Named moves (each a turn or a mirror), then the moves between two rows, first move first; the first pair answered
move j18:
-1.402 -1.548  1.641  1.340  1.579  2.175  3.527 -1.059 -1.557 -0.807  0.305 -1.553  1.251 -2.443 -0.189  0.214 ->  2.117 -0.611 -0.711  3.105  2.513  1.238  0.181 -0.768 -0.531 -0.596  2.436 -0.249 -1.319  0.148 -1.440  2.726
 3.162 -0.751 -0.117  1.440  0.318  0.241 -2.103  2.272  0.662 -0.258  2.418  0.125 -1.589  1.760 -1.127  1.218 -> -1.921 -2.120  2.283 -1.244 -0.896  1.104  2.277  2.320 -0.799 -0.221 -0.495 -1.709  1.660 -1.150  0.504 -1.922
-2.090  0.115  2.333 -1.583 -3.291 -0.522  0.816  3.170  0.375  0.692  0.615 -1.787  1.349 -1.589  2.378 -3.536 ->  2.584  1.757 -0.178  0.452 -1.966 -1.393 -3.710  3.256  1.561  0.713  3.258  0.173 -2.015  1.181  1.076  0.069
 1.734  0.417 -0.101  0.373  2.678  0.752  1.735  0.775 -2.777  0.979  0.828 -0.004 -2.339  1.167  0.459 -0.225 ->  0.254  0.272  0.662  0.435  2.352  1.298  2.753  0.742 -3.108  0.905  0.211 -0.354 -1.612 -0.075  0.749 -1.055
move j127:
-2.522  0.949  1.440  1.551  1.938 -1.204  4.383  0.638  0.069 -0.175 -0.637  1.565 -0.583 -2.301 -2.901 -1.130 -> -3.270  0.455  1.850  0.894  0.993 -1.331  4.685  1.801 -0.030 -0.162 -0.878  0.582 -0.108 -2.360 -1.964 -1.552
 0.809 -1.685 -1.255 -1.874 -0.930  1.057 -1.343  0.446 -0.247 -1.474 -0.406 -0.215  1.422  1.501 -0.021  1.171 ->  1.407 -1.006 -0.429 -1.508 -1.280  0.775 -1.607  1.908  0.726 -1.313  0.753  0.386  0.220  1.774  0.360  0.414
-0.584 -2.404  0.927 -0.487 -0.223 -1.376 -1.291  0.369 -0.904 -0.498 -2.372  0.951  2.428  0.697 -4.598 -1.054 -> -0.268 -1.434  2.621 -0.419 -1.759 -2.101 -1.755  2.798  0.374 -0.160 -0.526  0.897  0.749  0.620 -3.256 -2.264
move j373:
-0.764 -0.238  0.621  1.791 -1.119  0.223 -2.372  0.712  1.988  1.421  2.670  0.814  0.117  0.676 -0.507  1.163 -> -0.642 -1.162  0.306  1.176 -1.609 -0.019 -2.321  0.365  1.809  1.091  1.606  0.067  0.822  0.929 -0.223  1.717
 0.149 -1.190 -1.090  0.654 -1.082 -0.215 -2.056 -1.063 -0.475 -0.863 -0.369 -1.027  0.232  0.454  0.330  0.499 -> -0.232 -1.248 -0.906  0.563 -0.439  0.273 -1.323 -1.940 -1.257 -0.928 -1.141 -0.772  0.679 -0.151  0.109  0.469
-0.866  0.405  2.553 -2.856  0.302  0.279  4.984  2.093 -1.046 -2.509 -0.222 -0.010  2.258 -0.292  1.183  0.608 -> -0.584  0.917  3.126 -2.469  0.656  0.157  4.903  2.466 -0.497 -2.034  0.466  0.614  1.371 -0.610  1.068  0.158
move j687:
-0.073 -0.947 -1.472  2.030 -2.132  1.457 -1.231  1.629  1.170  0.438 -0.685 -2.845  2.386  1.793  3.140  0.740 ->  0.262 -0.915 -2.808  3.143  0.072  2.299 -0.094 -0.836 -0.173  0.627 -1.912 -1.824  2.850  1.405  1.113  1.892
-1.306  2.449  0.258 -1.376 -2.362 -1.203  1.705 -4.317  2.619 -1.612 -0.575  2.712  0.964 -1.238  0.118 -0.518 ->  0.307  3.342  0.375 -0.951 -2.448 -1.756  0.224 -3.634  3.139 -1.438  0.998  3.128 -0.638 -0.603  0.439 -0.070
 1.857  2.018  1.159 -0.519  0.517  0.900  1.984  0.900 -0.991  1.113  0.264  1.551 -2.295 -2.911 -1.297  0.788 ->  0.555  1.280  2.237 -1.613 -0.759  0.621  1.521  2.282 -0.420  0.902  0.257  0.162 -1.670 -3.203 -0.045 -0.230
 0.162  1.041  0.505 -1.225 -1.643  0.871  1.798  1.693 -0.763 -0.917  0.496  0.209  1.084  1.107 -0.342  0.680 ->  0.475  1.462 -0.045 -0.582 -0.737  0.944  2.308  0.302 -1.137 -0.495 -0.277  0.845  0.793  1.168 -1.423  1.423

(two moves a pair)
-0.216 -1.933 -0.381 -1.056  0.219  0.287  0.109 -0.947 -0.068 -0.013 -1.822 -1.427  2.006 -0.655 -1.688  1.452 ->  2.452  0.688  0.161  0.279  0.089 -0.784 -1.221  0.759  1.965  0.755  1.447  0.373 -1.516  0.475 -1.452  1.200
j373 then j687
 2.056 -0.329  2.970  0.447 -2.539 -0.707 -0.364  7.495  2.254 -2.256  2.546 -3.864 -0.005  1.037  3.931 -2.232 ->  2.669 -1.508  1.292  0.426 -2.821 -0.664 -2.837  6.607  1.944 -3.135  1.830 -4.758  0.760  2.539  3.482  0.161
j373 then j18
 2.101 -0.777  0.221  1.846 -0.715 -0.786 -2.697  2.028  2.091 -1.581 -0.091  1.983  1.903  0.569 -0.334 -0.353 ->  1.519 -0.628 -0.151  2.922  1.901 -0.212 -0.469 -0.329  0.472 -1.856 -1.688  2.799  2.511 -0.147 -1.897 -0.228
j18 then j687
-0.998  0.235 -2.903  1.887  3.319 -1.175 -1.990 -2.453 -3.689 -0.981  0.796 -4.203 -0.109 -0.703 -0.672  5.891 -> -1.640 -1.193 -1.829 -0.166 -0.312 -1.613 -4.312  0.857 -2.297 -1.758  1.581 -6.304  0.201  0.092  2.124  4.538
j687 then j373
 0.813  1.803 -2.456  0.567 -0.896  0.032 -3.828  1.376  1.768 -1.755  1.032  0.338 -1.683 -0.292  0.653 -0.987 -> -0.102  1.875 -3.064  1.671  2.259  1.250  0.030 -2.175 -0.398 -1.318 -1.412  1.532  0.011 -2.151 -1.617 -0.777
j18 then j687
 3.172 -0.436 -3.488  2.614  1.367 -1.136 -2.674 -1.811 -0.622 -0.318  0.235  0.583 -0.276  3.412 -1.872  3.836 ->  2.736 -0.468 -3.254  2.597  2.331 -0.730 -0.851 -3.308 -1.498 -0.116 -0.550  0.578  0.768  2.379 -2.648  3.939
j373 then j373
 1.908  0.420 -1.458  1.491  1.852 -0.017 -1.133  0.104 -0.010 -0.312  0.799  0.811 -1.368  1.431 -1.454  1.600 -> -1.296 -1.702  0.850 -1.837 -1.673  0.213 -0.105  2.034 -0.412 -0.781 -0.832 -2.413  1.349 -0.217  1.337 -0.582
j687 then j373
 3.840  2.859 -1.669  1.597  0.828 -0.218 -2.134 -2.003  0.777  1.325  1.592  2.697 -3.075  1.128 -1.705  1.130 -> -2.963 -0.391  1.668 -2.892 -1.828  1.180  2.951 -1.420 -1.744  0.831 -2.587 -1.145  1.944 -2.519  0.943 -2.558
j373 then j18
-0.213  4.137  2.194  2.049 -0.872 -0.054 -0.396  2.108  2.118  1.311  1.833  0.982 -3.266 -0.437 -0.498 -2.502 ->  0.168  4.270  0.801  3.107  1.939  0.556  0.784 -0.944  1.015  1.704  0.220  2.121 -2.587 -0.624 -2.402 -0.687
j687 then j687
 0.018 -4.231 -0.324 -3.472  1.945 -0.305  2.383 -2.679 -1.925 -1.712 -2.770 -2.969  1.510 -2.017 -2.179  2.165 -> -0.493 -1.307  4.068 -3.855 -0.502 -1.482  3.461  2.851  0.282 -0.799  1.371 -1.970 -1.853 -3.554  0.666 -3.174
j373 then j127
